Each row below has a hidden score, from 0 to 20, with 10 about the middle. What is it? The score is a weighted sum of the row's numbers plus the product of two more (or one squared), each taken from its middle value.
[ -5  -6   1   6 -18   1  -9   3 -12  20  32  10  16  15 -13  -7] -> 9
[ -5 -21   3 -18 -44 -27  -4  18  -1  51  41  12  15  38  12  -8] -> 11
[  2  14  -4   8   0   0  -1   0 -12   6   2  -9  -7   1   9   0] -> 9
[-78 -10  16  13 -28  31 -55  31 -32  50  11  11 -33  -8 -66 -55] -> 5
[ -8   2  -4  -5 -11   2 -14   9  -6  20  -1  -1  -7   4  -6  -2] -> 9
[ -1  -9 -10  -6 -30  20 -21 -21 -12 -17  21  35  -9  27 -16  15] -> 11
[ 19  27  -6   7  30 -11  26   2  -2   5   1 -31  20 -17  10  11] -> 9
[ 36   6  -7  -8 -28  -7   0 -19 -29   1  52  27  41  31  -8  35] -> 9
[  6  21  -4 -26 -14 -13   0  13 -23  24   3  -5  -6   1   0  19] -> 9
[ -4  -2  16  37  12 -16  -2  20  -3  36   6 -26  13 -10  12 -37] -> 8
[ 14  16  -3  25  -8   0 -25   6 -26  21   0 -10  -1   0  10  -4] -> 11
[ 4 -4  3  5 -7 -3 -1 -3 -6  4 21  8 14  9 -3 -1] -> 9
[ 48  47 -38 -47 -23   0 -33   7 -35  20 -37  -6 -12  -7  -5  72] -> 14
[  0  14 -12  -3   7   6   9  -2   0   3   4  -8  -3   1   0   7] -> 9
[-10  17  -1   8 -20   9  -6  -6 -35  12  40   9  -5  16 -11   1] -> 7
[ 14 -32  27  14  17 -37  13  19  27  15 -12 -11  33 -14  20 -29] -> 12
[ -7  -8  -4  -4  15  16  -1  -4  18 -20 -17   5   0 -13 -17   0] -> 10
[ 3 -5 -4  0 -2  0  0 -2  7  1  3  4  5  7  1  1] -> 10
[ 5 -1 -1  4 -4 -3 -2  1 -1  8  6 -1  6  4  5 -1] -> 10
[ 5  7 -8  3  7  4 -2  1  2  3 -8 -9  0 -5  3  4] -> 10
[ -1  44 -36 -15 -27  28  -8 -21 -37  -5  18   3 -40  28   5  40] -> 12
[ -6  98 -40  12  10  27  -2   2 -65  27  -2 -54 -53 -10  14  25] -> 16
[ -95  -30   45   -5  -33   35  -56    4  -21  -42  -61   39 -123  -14
  -26  -55] -> 16
[-26 -22   4  13  10  25 -23   3  16  -9 -13  11  -3 -12 -34 -24] -> 9
[-22 -16   7   4  -3  19 -14  -8   0 -20  -5  18 -11  -6 -28 -13] -> 10
[  0  13 -30  18 -29  34 -48 -11 -18   7  -3   9 -29  21  -1  10] -> 12
[ 10 -23   8  22  25  -6   9   2  31  -8 -10  -7  26 -12   7 -17] -> 10
[ -3  -1  13   6  17 -13  18   6   6   2  -1 -12   7 -12   5 -14] -> 8
[  0 -15  10  -4  11   5  10 -14  12 -34  -1  17  11  -6 -15   2] -> 11
[ -9   9 -16   1  -6  21  -6 -11  -5 -10   5   5 -17   8  -3   9] -> 9
[-73  -3  37 -11  11   4  -8  35 -15  16 -28 -10 -42 -42 -45 -48] -> 3
[-34  -8   9   2   7  25 -16   0  -2 -14 -12  12 -17 -18 -42 -18] -> 8
[ 27  -8  -9 -36  -9 -23  32  -9  21 -12   5   9  13  21  29  32] -> 9
[-44 -13  21   9   0   6  39 -22   2 -31  56  16 -12  24   2 -30] -> 5
[ -7  -9   9  -1   6   1   2   2   8  -9 -10   1  -4  -8  -4  -9] -> 10
[ 29  -4 -13  10 -34 -21  -3   1  -4  38  39   1  21  44  42   5] -> 8
[ -7   6  39  10   2 -34  37   1 -21  -5  22  -9  -8   5  35 -22] -> 8
[  2   5   6  -7  -7 -16   2   9  -8  12  -5  -8  -9   0  16   0] -> 10
[-12  -9  22  12  21  -3   4   9   3  -4  -6  -5  14 -28 -22 -22] -> 9
[  4 -12  31  16  60 -14  27  10  32 -28 -39 -22  26 -54 -10 -24] -> 11
[ 20   6  -7 -10  18 -12  12   5  12   0 -21 -14  11 -13  11  14] -> 10
[ 28  14 -29  -7   3  -2  13 -11  18  -6  -9 -13  -3  15  42  26] -> 14
[-21  15 -19 -11 -45  28 -45  -8 -31  -3 -18  16 -72  25   9  12] -> 12
[-12  -7  10  29   8   6  11  -9   1  -5  34   1  15   7  -4 -23] -> 7
[  0 -21  19   0  -6 -17   1   4   6  -3  -5   9   4   1   8 -14] -> 12
[  1 -11  -3  -8 -12  -9 -12  14   9  24  -8   0   1   4   5  -4] -> 11
[ 32   9 -11   1  -8 -12  12 -12  -5   3  28   3  27  19  17  23] -> 7
[ -4   1  14  11  11  -1   6  -1  -9  -2  15   1  18 -11 -17  -9] -> 9
[ 11   5 -50 -65 -40  32 -37  -7   4  -6 -25  34 -23  16 -29  66] -> 13
[-18  -2  14  -5 -37  -4 -26  12 -38  32  28  17   0   9 -28 -10] -> 13
[ 12   3   1  -6   2 -10  12  -5   0  -8   2  -1   3   2  10  10] -> 10
[-52 -13  29   9   4  23 -11   2 -16 -17   9  22  -9 -22 -62 -33] -> 10
[ -1   2   7   9 -13  -3   1  -8 -16  -1  15   6  -5  15  10  -6] -> 10
[ 50  -2 -21 -22  24  16  13 -34  26 -63 -16  23  40 -13 -26  58] -> 10
[ 16 -11   7  51   7 -15  11   2   9  29  44 -15  46  18  25 -29] -> 7
[ -3 -56  46  16  15 -37   9  23  39   7 -13   3  35 -17   7 -50] -> 18
[-45  -5   2  -5 -15 -10 -23  51   9  73 -31 -31 -44  -2  18 -46] -> 2
[ 25  14  -1  -5  -9  -7 -28  12 -24  16 -25  -3   3 -16  -8  19] -> 14
[-15 -25  37  20  20  -8   3   6   3 -13   1   9  23 -26 -30 -34] -> 13
[  0  49 -27  -2 -11  28   4 -22 -48  -5  48   4  -3  16 -24  35] -> 6
[  12  -14   93  -23    4 -111   91    8  -18  -19   16  -12   -4    4
   87  -27] -> 11
[  9   1  18   0  -7 -20 -11   9 -15   8 -18  -2  -9  -8  12  -5] -> 13
[  0  -4   6   8  21   0   6   4  14  -4 -16 -10   9 -19  -5 -10] -> 10
[ -4 -14  15  -7  -3 -14   4   5   5  -3  -6   4   0  -2   3  -8] -> 11
[  8  16  13  32  10 -15   9   5 -18  17  14 -24  11  -5  21 -18] -> 9
[ -8  -4   8   0   6   8  -6  -4   1 -19 -15   7 -10 -12 -14  -3] -> 11
[  5  -6   7  -1  -1 -10  11   0   3   3  12   2  11   4   6   0] -> 9
[  9  -7  -6   9  -7   1 -12   4   4  17  10   2  20   8  -2   0] -> 10
[ -3  -3   7  -5  -2 -10   3   6   1   3  -6  -1  -5   0   8  -5] -> 10
[ -4   5  12 -29  -8 -17   6   6 -10  -3 -19   1 -21  -7   2   9] -> 11
[ 25  65 -32 -31  -1  -3  19  -3 -35  12  -2 -30 -22   1  25  53] -> 13
[  4  43 -14  10  75  22  27  -4  14 -39 -58 -46 -14 -62  -8  12] -> 16
[ 34  38 -65  43 -50  35 -89  10 -39  82   6 -17  -8  36  16  22] -> 13
[ -4 -47   1 -10 -32  15 -42  -7  23 -23 -29  41 -21  17  -5  -2] -> 18
[ 10   5  -7  -1   8   6   3  -9   5 -17 -10   0   0  -5   3  11] -> 11
[  8   6  -4   6  -5   0  -8   1 -11  12  10   0  10   2  -5   4] -> 9
[ 31  18 -34  38 -12  19 -51   5 -15  41  -4 -15  15   6   3   8] -> 12
[ -7  -6  18   6   7 -13  16   1   2  -6   8  -2   4  -4   6 -15] -> 9
[-15  -1  -8 -10 -24  18 -19 -10 -10 -13   0  20 -31  16  -7   6] -> 11
[  5  -1   1   8  22   5   0   2  14  -9 -25 -10   3 -20  -1  -4] -> 11
[ -1  -6   6  11  44   7   3   8  28 -16 -46 -18   9 -45 -18 -11] -> 11
[ -3   0  15 -19   0 -16  23   0  -5 -11   7   5   1  -1   2   5] -> 9
[10  7 -6  5  0  2  2 -7 -8  2 15  2 13  4 -5  8] -> 9
[ -15  -49    7 -100   63    1   74  -11  104 -106  -82   24    1  -51
  -37   33] -> 11
[ 48   6  -6  30  11   3  -8 -23  -9 -26   4   6  33  -3   3  22] -> 9
[ 19   3  18  12   8 -30  27   3  -6  10  23 -11  29   2  21  -6] -> 8
[  7  -5  -5 -18   7  -1   3   1  14 -11 -21   1   3 -11  -2  13] -> 11
[  8  52 -48 -30  -4  34  -4 -11 -25   1   6  -5 -15   3 -26  56] -> 10
[-35  -5   5   8  -1  16 -21  11  -5  11 -10   1 -21 -12 -24 -26] -> 7
[  7  20  -6   5   2  -9  -1  11 -13  25  -3 -20   0  -4  11   2] -> 9
[ 30  10  20  32   3 -31   2   3 -23  12   6 -17  18  -4  31  -8] -> 10
[ 37   1 -11 -38  -4 -20  -8  16   9  13 -38  -3  14 -14   5  36] -> 15
[ 10  58 -14  17  42  -1  39   5 -23  21  27 -48  24 -22  -2  10] -> 7
[  7   3 -34 -24  -1  31 -27  -4  14  -7 -27  11  -1  -8 -34  33] -> 12
[ -7 -24  10  -4  -4  -4  -8   2  20  -8 -23   9  -9  -2   5 -11] -> 12
[  1 -10   9   3   4  -8   6   4   7   2   2   0  11  -2   1  -9] -> 10
[  2   8  -2  -4  -9  -4  -3   2 -12   9   3   0  -6   4   5   6] -> 9
[-16   7  -4  -4 -16  21 -12 -14 -19 -18  11  19 -23  10 -16   7] -> 9
[ -2 -58  30  -2  -2 -24   3   9  41 -10 -16  17  17   1  10 -30] -> 16
[-17 -20  40 -29  33 -25  40   6  26 -45 -45  -2 -19 -37   2 -15] -> 11
[ 68  41 -91 -49 -15  40 -34 -21   6  -5 -35   4   7  13  -8 108] -> 17
[ -2  11 -11 -12 -13   7  -7  -4 -11  -1   1   5 -17  10   0  12] -> 10
[-21  -3 -16 -25 -49  33 -33 -22 -19 -25   6  44 -52  34 -11  22] -> 11
[-12 -21  -6 -74   1  -3  40  -8  36 -32  -3  26   1   5 -20  31] -> 8
[ 19   1 -12 -10 -14   4   1 -19   3 -23   0  14 -11  20  20  23] -> 11
[-42 -14  22  10 -25   4   4 -12 -13 -15  26  19 -42  28  17 -33] -> 8
[ 5  6 -3  1  8  0  6 -1  0  2  1 -5  7 -5  0  4] -> 9
[ 3 -6 -1 13  2  5 -7  2  6  2 -3 -1  6 -1  0 -6] -> 10
[ -1 -13 -10 -16  -7   1   9  -3  17   1  13  10  11  14  -3   7] -> 8
[ -6  11  -6  -1  -4  14  -5 -11 -15 -10   8   8 -10   3 -12  10] -> 9
[ -1  13   8  25  16  -3  12   2 -11  10  21 -16  17  -9  -3 -14] -> 7
[  2   1  -4  -7 -16  10  -1 -21 -13 -22  24  25  -2  17  -8  17] -> 9
[-35 -38   9   6  11  22  -2  -3  35 -23  -4  19  -1  -6 -28 -29] -> 9
[-36 -17 -10 -15  13  61 -29 -18  13 -55 -28  39 -16 -28 -87  10] -> 11
[ 12 -24  39  20  47 -31  32   7  30 -20 -17 -14  39 -35   8 -28] -> 11
[ -2 -21  16   0   7 -13  11   3  20 -10  -7   4   6  -6   5 -14] -> 11
[-35  -3 -26  17  -5  48 -74  26   4  38 -46  -9 -31 -23 -43 -22] -> 7
[ 7  8 -7  3 -2  1  2 -3 -6  1  6 -3  4  4  6  8] -> 9
[-85 -12  28  12  23  54 -44  13 -10 -30 -53  14 -55 -60 -91 -50] -> 7
[ 0 -4 -2  4  5  2  0  0  9 -1 -6 -3 -1 -3  2 -6] -> 10
[-18 -10  17  -3   3  28  -3 -25 -16 -51  19  40  10 -14 -63   5] -> 10
[ -7 -46   9  59  55   1 -10  40  62  55   1 -31  89 -39 -40 -68] -> 4
[ 10  10  -7 -26 -11  -3  -6   0  -9   0 -13   6 -10  -1  -2  24] -> 11
[-14  -9 -22 -40 -13  35 -28  -7  11 -22 -31  28 -26  -3 -39  28] -> 12
[  3  -4  12 -23  28 -25  27  15  27 -11 -46 -23  -9 -27  23  -3] -> 10
[ -3  -6  18   0  20   7   8 -17   1 -53 -21  15  -8 -24 -19   4] -> 11
[  9  10 -34 -38 -28  29 -27 -11 -12  -7   2  28  -9  17 -32  48] -> 11
[-20  51  -8  22  11  24  -6   1 -47  17  18 -24 -18 -14 -22  -3] -> 7
[-36 -54  -4 -20   9  37 -28  -3  62 -50 -72  30 -40 -19 -27 -14] -> 14
[  1   1  -8  18  21  16   5 -10  14 -19  -5  -6   3  -5   3  -3] -> 11
[  4  -4  -8  -4   3   8  -6  -1   9  -9 -16   4  -3  -1   0   8] -> 11
[-19  12 -13  -4 -25  12 -20   9 -20  29  14   0 -22  15  -5  -3] -> 7
[ -6  19  52  17 -32 -36 -26  21 -80  32  10   1 -19 -10  -1 -24] -> 19
[-17 -20  -7  -5 -18  24 -20 -12   9 -17   0  28 -18  14 -17  -1] -> 11
[ 42  19 -42  16 -16   6 -25   3  -4  42   8 -18  19  23  25  26] -> 12
